Each path below is one point turned by a fixed rotation once a step. After each direction that follows a path, write how fast that rotation turns it, in degrees a step (0 if it stays still).
Each turn is a multiple of 5 degrees from 10 to 175, or 0.
Each row of a path follows its step; steps can be skipped.
Rotation 1:
step 0: [  8.6 -14.8   6.0  -5.2   8.8 -16.7 -10.5 -17.6   0.0   0.4 -28.9 -14.3
  -0.1   4.9 -20.0  -1.2  -4.2   1.1 -12.4   0.0   5.6  -9.8   7.1  -4.4
 -22.3  11.8   9.3   2.2  10.9 -16.4   8.0  -0.9   3.3  -2.9]
step 1: [ 16.8  10.3  -4.4 -12.6 -11.9   1.6  14.9 -14.4 -22.1   0.9 -11.8   4.3
  -4.7 -19.0  16.4  13.9   3.8  -4.7  -2.2  -2.7  -6.1  -3.8   9.3 -14.7
 -14.1 -18.7   1.8  13.4   5.3  -3.2   4.3  10.4  -4.6  11.9]
step 2: [ -9.3  12.6  -3.0   0.5   2.5   1.4   6.5 -23.2 -12.3  20.6  -0.8  -6.4
   1.0  -3.5   7.3   2.1  -5.2   3.0  24.5  -2.8  15.0 -16.8   8.5   2.9
   9.3  27.2  -7.7  -0.9  17.6   5.4  -6.8   7.6   0.9  -4.0]
step 3: [  9.6 -10.5 -12.8   9.1  -9.7   7.6 -19.3 -16.8   6.4  -2.8 -28.9   2.2
 -12.4   5.1  -0.2  19.7  12.6   0.1  -8.2  18.3   0.0  -9.4  -4.4  -1.8
  -2.7  14.0  -6.8 -10.3  -8.9  15.8   1.9  10.6   3.7  -6.4]
step 4: [ -5.2   1.6   5.5  -9.7   7.3 -16.7   6.9  -6.4  -9.4   8.6  -5.0  18.7
  -8.8   8.7 -12.9  -3.7   7.7  -8.1  -4.0   1.8   1.3 -20.4   8.8 -17.5
 -17.9   5.7  -8.2   1.9 -12.7  -6.2  21.9   2.8  -5.7  21.7]
step 5: [-12.6  11.2   9.1   5.4  -3.3   0.6  16.9 -29.9   0.8 -14.8  -8.0   6.7
  -0.8  -5.2  -5.8  16.0  -6.3  13.0   4.0  -6.3   1.3 -16.8   2.1   5.2
 -14.5  -7.1  -0.9  20.5   3.8 -12.9 -20.3  10.1   1.7  -3.6]
step 6: [  9.6   7.8 -11.4 -13.3  -9.3   5.3  13.0 -13.4  -8.0   6.3   5.5  11.4
  -4.5  10.4  15.5  10.9  12.5 -11.6   9.5  24.4  19.1   0.7   5.6  -2.7
   8.1   4.2 -11.3  -2.6  -5.9   9.6 -19.9  -0.4  17.4   1.2]
step 7: [-19.4 -15.4 -10.8  15.2  21.1   4.4 -13.7  -8.3   2.3   9.9 -13.7  19.9
  -3.5  31.2  -1.1   6.4   3.5  -5.5   4.8   1.3  -0.9  -3.7   3.9   0.2
   2.0  13.8 -15.3   8.2   1.9   1.4   0.6   2.9  -7.9   3.8]
step 8: [ -8.0 -11.4  -7.7  -7.6  -2.7 -10.4  18.0   3.2 -10.2 -13.2  -4.2  15.2
   0.4  -2.9 -14.9  17.0   8.1  -5.2 -12.1  11.2 -15.7 -17.6 -18.2  -0.2
 -10.9   2.1  -3.8   4.8 -25.1 -14.4  -2.0   2.6  -0.6  -8.6]
step 9: [-11.0  -1.3   9.4  -4.1 -14.6 -13.3  16.5 -16.6 -12.8   5.0  11.5  -2.2
   5.0  20.9  -3.3  -8.8  -0.9   6.6   1.5  12.5  13.6   7.0  11.3   4.1
  -9.9  -8.9  -8.2  28.0   4.7 -13.7  -1.1 -10.2  11.4   2.5]
step 10: [ -3.4   6.1 -30.3   0.1  -1.4  16.3   2.7  -3.2 -13.6 -14.1  -6.4   7.6
  -3.3  16.6   4.2  20.5  -1.1  -2.1  11.5  -4.7  -4.1  22.8   9.5  -6.4
   4.1   7.5   3.5   8.3   7.2  -6.1 -22.3  -1.3   2.3 -10.4]
Directions:
[-5.9 -5.1  2.5 -0.9 -6.0 -1.2  2.4 -2.9 -1.0 -3.3  2.8 -3.9 -0.6  5.8
 -8.0 -5.6 -1.1  1.5 -5.1 -1.8 -2.8 -4.0  1.3 -6.7 -6.2 -5.8  6.4 -5.1
 -4.5 -1.7  4.0  5.0  1.4 -1.4] : 85
[ 1.5 -1.4 -8.5 -2.7 -2.6 -7.4  2.1  6.8 -3.0 -1.8  4.3 -2.2  0.5 -5.2
 -5.6  1.1  0.2 -6.8  4.4  3.2  2.7 -6.6  4.6 -4.4  3.1  1.0  2.2 -3.1
 -3.1  2.3 -6.4 -4.0 -3.4  5.4] : 160
[-0.8  0.2  2.5  2.4  0.0  0.9  5.7 -5.3  0.4 -2.6 -0.1  1.0  2.3 -7.0
 -4.0 -5.6  0.1  0.5  0.1  0.2  1.7 -3.9 -9.5  5.7  1.9  7.9  3.1 -5.2
 -0.8 -5.4 -7.7  0.8 -4.5 -7.6] : 125
[ 3.9 -2.1  5.9 -8.2  9.1 -1.1  6.7  2.9 -2.1 -2.9  5.6 -3.1 -0.2  3.5
  0.8 -1.3  2.1  2.9  1.2  0.4  3.6 -3.4  6.2 -0.6  4.5  7.6 -4.5 -3.2
  0.5 -2.8  6.9  1.9  3.3 -3.3] : 160
